In the data rows, the value 128 means zero.
Some points, one per row:
149,128,128,128,086,107,128,107,086,107,107,128,149,128,149,128
190,128,066,107,107,170,128,149,128,211,086,086,086,107,107,086
086,107,128,107,086,149,128,170,149,170,128,107,149,086,128,107
066,128,149,128,149,086,107,128,128,128,128,128,149,128,149,128
107,170,170,128,170,107,107,128,086,107,170,107,086,128,170,128
128,128,107,107,107,128,149,149,128,190,149,149,086,170,086,149
128,066,190,107,128,170,107,128,086,107,128,107,128,128,107,128
128,170,107,149,149,107,107,086,086,107,170,149,128,128,149,170
107,170,128,149,128,086,107,128,255,086,086,232,170,149,253,045
086,170,128,107,149,107,086,149,107,107,170,128,107,149,170,086
170,128,107,149,107,128,107,107,128,128,149,128,107,170,107,149
086,170,149,128,149,066,128,128,128,128,170,149,128,107,170,170
170,170,107,149,190,107,107,107,190,128,107,170,149,128,128,149
170,107,066,107,128,170,128,128,107,170,086,086,128,086,107,107
086,149,128,170,170,066,128,107,107,128,190,128,149,107,170,149
107,086,170,107,128,149,128,149,107,066,149,107,107,128,170,086
107,107,128,149,107,107,149,149,128,149,190,128,128,128,107,149
128,149,107,128,149,107,107,149,128,107,107,170,149,149,170,086
24 more points follow, each with its number after it:
107,149,128,128,107,128,107,128,086,128,149,128,086,149,149,149 0
149,086,107,107,107,190,128,149,128,128,107,128,128,107,128,086 1
149,107,128,107,107,149,149,128,128,232,149,086,107,107,066,170 2
149,086,170,107,086,170,149,107,149,149,170,149,107,128,086,170 3
170,107,107,107,107,170,128,128,107,190,128,107,107,086,086,128 4
128,107,086,190,086,107,170,107,170,107,107,190,232,107,128,086 5
190,107,149,066,107,149,128,128,086,128,128,128,086,170,107,149 6
190,107,149,086,128,128,170,149,107,170,128,107,107,128,086,170 7
107,128,086,128,170,128,149,128,170,086,107,170,149,128,107,107 8
128,086,107,170,149,149,149,128,128,107,107,170,170,128,107,066 9
107,128,128,107,107,149,107,149,128,128,170,128,086,128,107,149 10
149,107,149,107,086,253,107,128,066,128,086,107,107,107,128,107 11
107,128,128,107,107,149,128,128,086,128,128,066,107,107,086,232 12
128,086,170,149,170,170,149,107,255,128,149,107,149,086,024,149 13
107,107,170,107,107,107,128,128,086,149,149,086,128,128,107,149 14
190,128,149,107,086,149,149,128,107,170,128,086,128,086,066,170 15
107,149,128,128,170,086,107,128,107,086,086,128,149,149,170,107 16
128,128,170,149,128,107,149,149,211,149,128,066,170,107,045,128 17
128,128,128,149,107,128,128,107,086,149,149,128,128,128,086,170 18
066,107,128,149,107,128,107,149,107,128,128,128,107,128,170,128 19
149,107,086,128,170,128,149,128,190,107,107,170,149,149,107,086 20
149,170,128,086,107,149,128,149,086,128,149,128,066,149,128,149 21
190,107,128,107,128,128,107,107,024,149,107,107,128,128,107,128 22
149,086,170,086,107,170,149,107,086,128,149,107,086,149,066,190 23
Which of these numbered points is nearest to each point below, ignoring the 2 directions in which the first points spread most? Its number follows each.
128,128,107,149,170,107,149,149,149,107,107,128,170,107,086,107 > 8
128,086,086,170,128,128,107,128,128,128,086,190,170,107,086,086 > 9
149,107,107,170,149,128,149,128,107,107,066,149,149,170,086,086 > 9
149,107,170,107,086,149,149,107,086,128,149,107,107,149,066,211 > 23
128,170,128,107,170,107,128,149,170,107,107,170,107,170,170,107 > 21
066,128,149,128,149,149,128,149,128,086,149,128,149,107,170,066 > 1
086,128,107,170,128,128,149,149,255,107,128,066,190,086,128,086 > 17
128,170,086,128,190,066,149,149,107,086,128,128,149,149,170,149 > 16
149,128,107,170,107,128,149,149,128,149,107,086,107,128,086,149 > 18
128,107,045,149,170,149,128,128,253,086,066,253,149,170,149,066 > 20
128,149,211,128,107,107,128,107,107,190,190,128,086,128,128,170 > 2
149,107,149,149,149,149,149,128,170,107,086,170,170,107,086,066 > 9
190,107,128,107,107,128,149,128,128,211,170,107,107,107,066,149 > 2
170,128,149,086,107,149,149,128,086,149,170,107,066,170,066,190 > 6
107,086,149,149,107,170,128,149,170,086,107,107,149,107,128,045 > 1
086,149,128,149,128,107,086,149,190,107,086,190,149,107,232,024 > 19
232,128,066,107,149,066,170,107,086,128,128,107,107,107,128,253 > 7
128,149,128,128,149,128,128,107,107,128,149,128,066,128,107,232 > 12
